Small tables with named rows and columns. After each table, cells are looked up by row and column.

zovipe
|  | zim | mon |
|---|---|---|
| golas | 54 | 228 |
| liled | 85 | 194 |
| desited | 188 | 35 |
| zib | 117 | 149 |
| vedifi | 172 | 79 |
| kep | 201 | 22 |
| tev | 81 | 192 |
| kem | 149 | 109 |
| viz | 200 | 35 |
| vin | 210 | 27 |
| zomadol | 128 | 140 |

What is the zim of desited in zovipe? 188
What is the mon of zib in zovipe? 149
What is the mon of liled in zovipe? 194
What is the mon of tev in zovipe? 192
What is the mon of zomadol in zovipe? 140
What is the mon of vedifi in zovipe? 79
What is the mon of viz in zovipe? 35
What is the mon of kep in zovipe? 22
Row with the largest zim: vin

gibib =
|  | nodeku | non | gomal | sizenev | fuvob |
|---|---|---|---|---|---|
| pov | -0.601 | 8.501 | 2.733 | -0.576 | 1.092 |
| rir | -3.336 | -8.470 | 2.411 | 3.499 | -0.455 |
| voke | -0.366 | 6.926 | 3.295 | -1.310 | 1.234 |
| sevi | -3.897 | -8.508 | -0.120 | 3.822 | -1.395 |
| nepena | -1.110 | 2.807 | -6.209 | 4.995 | 0.193 |
| mevige | 5.447 | 5.490 | -1.366 | 1.610 | 7.323 |
| pef | -3.072 | 7.869 | -2.348 | 3.880 | -0.352 |
| dev | 3.955 | 5.111 | 2.207 | 3.235 | 7.499 |
| tiza | -0.617 | 8.544 | -0.567 | 0.868 | 0.828 |
| mobig | -2.205 | 5.715 | -5.259 | 4.973 | 0.011 |
| fetade | 5.601 | 4.991 | -4.421 | -0.345 | 5.592 |

What is the non of pov in gibib? 8.501
What is the nodeku of pef in gibib? -3.072
What is the sizenev of pef in gibib? 3.880
What is the fuvob of nepena in gibib? 0.193
What is the sizenev of tiza in gibib? 0.868
What is the gomal of sevi in gibib? -0.120
What is the fuvob of fetade in gibib? 5.592
What is the sizenev of dev in gibib? 3.235
What is the non of mevige in gibib? 5.490
What is the fuvob of tiza in gibib? 0.828
What is the sizenev of fetade in gibib? -0.345
What is the sizenev of mobig in gibib? 4.973
What is the non of voke in gibib? 6.926
What is the gomal of rir in gibib? 2.411
What is the non of sevi in gibib? -8.508
What is the fuvob of pef in gibib? -0.352
What is the fuvob of sevi in gibib? -1.395
What is the gomal of mevige in gibib? -1.366

zes
fields: vif, getemum, bilasa, puf, ziredab, ked
gazanoz: [52, -5346, -2006, 935, 2986, -3701]
vot: [5646, 1384, -2803, 1806, 7493, 2445]
seze: [-1779, -4471, 1611, 2153, -1482, -4512]
sugu: [1503, -4687, -3136, 734, 5079, -2311]
pofufi: [6191, 3998, -1705, 2287, 6604, 3290]
neni: [-1120, -5279, -363, 1420, 690, -4488]
sosali: [4514, -1114, -3494, 1273, 7499, 1035]
dilaz: [3084, -3247, -3629, 899, 6668, -638]

bilasa of vot = -2803
ziredab of gazanoz = 2986
ziredab of dilaz = 6668
vif of vot = 5646
getemum of pofufi = 3998
vif of sosali = 4514
vif of gazanoz = 52
puf of pofufi = 2287
ked of pofufi = 3290
getemum of seze = -4471
puf of vot = 1806
puf of dilaz = 899
bilasa of pofufi = -1705
bilasa of sugu = -3136

vip:
	godo	beniv	tez	funovit	liv	busak	lavip	mopipa
kuzu	119	155	94	121	120	97	98	120
deg	90	171	143	91	85	159	159	93
bodoge	205	81	79	199	206	59	61	198
feb	164	97	172	157	154	175	175	162
kebo	215	74	72	208	216	49	52	207
gadop	112	173	46	117	119	42	45	112
debusim	193	76	151	184	185	144	145	189

funovit of gadop = 117
funovit of debusim = 184
tez of debusim = 151
lavip of kebo = 52
busak of feb = 175
funovit of feb = 157
tez of feb = 172
mopipa of kuzu = 120
mopipa of debusim = 189
liv of deg = 85
busak of kuzu = 97
beniv of kuzu = 155

ged:
,gek,beb,biza,mato,mitol,virez,vodet,ginoka
misi,-820,-896,3249,27,3693,-1272,1360,-2982
dogoled,73,328,-2633,-892,-2460,-1026,-1524,2185
lepona,429,243,-3123,-713,-3009,-1266,-1720,2632
nere,-7437,3905,3418,-6474,5029,4081,-199,-3378
bodiz,233,357,-3000,-928,-2841,-1288,-1703,2555
noted,403,244,-3081,-756,-2958,-1356,-1703,2618
nog,2475,-2076,84,1855,-1032,-3863,794,634
rerit,263,305,-2952,-884,-2800,-1349,-1667,2522
nutarud,-3997,1811,1961,-2769,2751,3252,128,-2439
selos,-7601,4311,2415,-7179,4209,3401,-1371,-2228

vodet of noted = -1703
mitol of nog = -1032
biza of bodiz = -3000
mitol of rerit = -2800
ginoka of rerit = 2522
mitol of selos = 4209
ginoka of misi = -2982
mato of lepona = -713
virez of rerit = -1349
mato of nog = 1855
mato of misi = 27
mitol of noted = -2958
vodet of selos = -1371

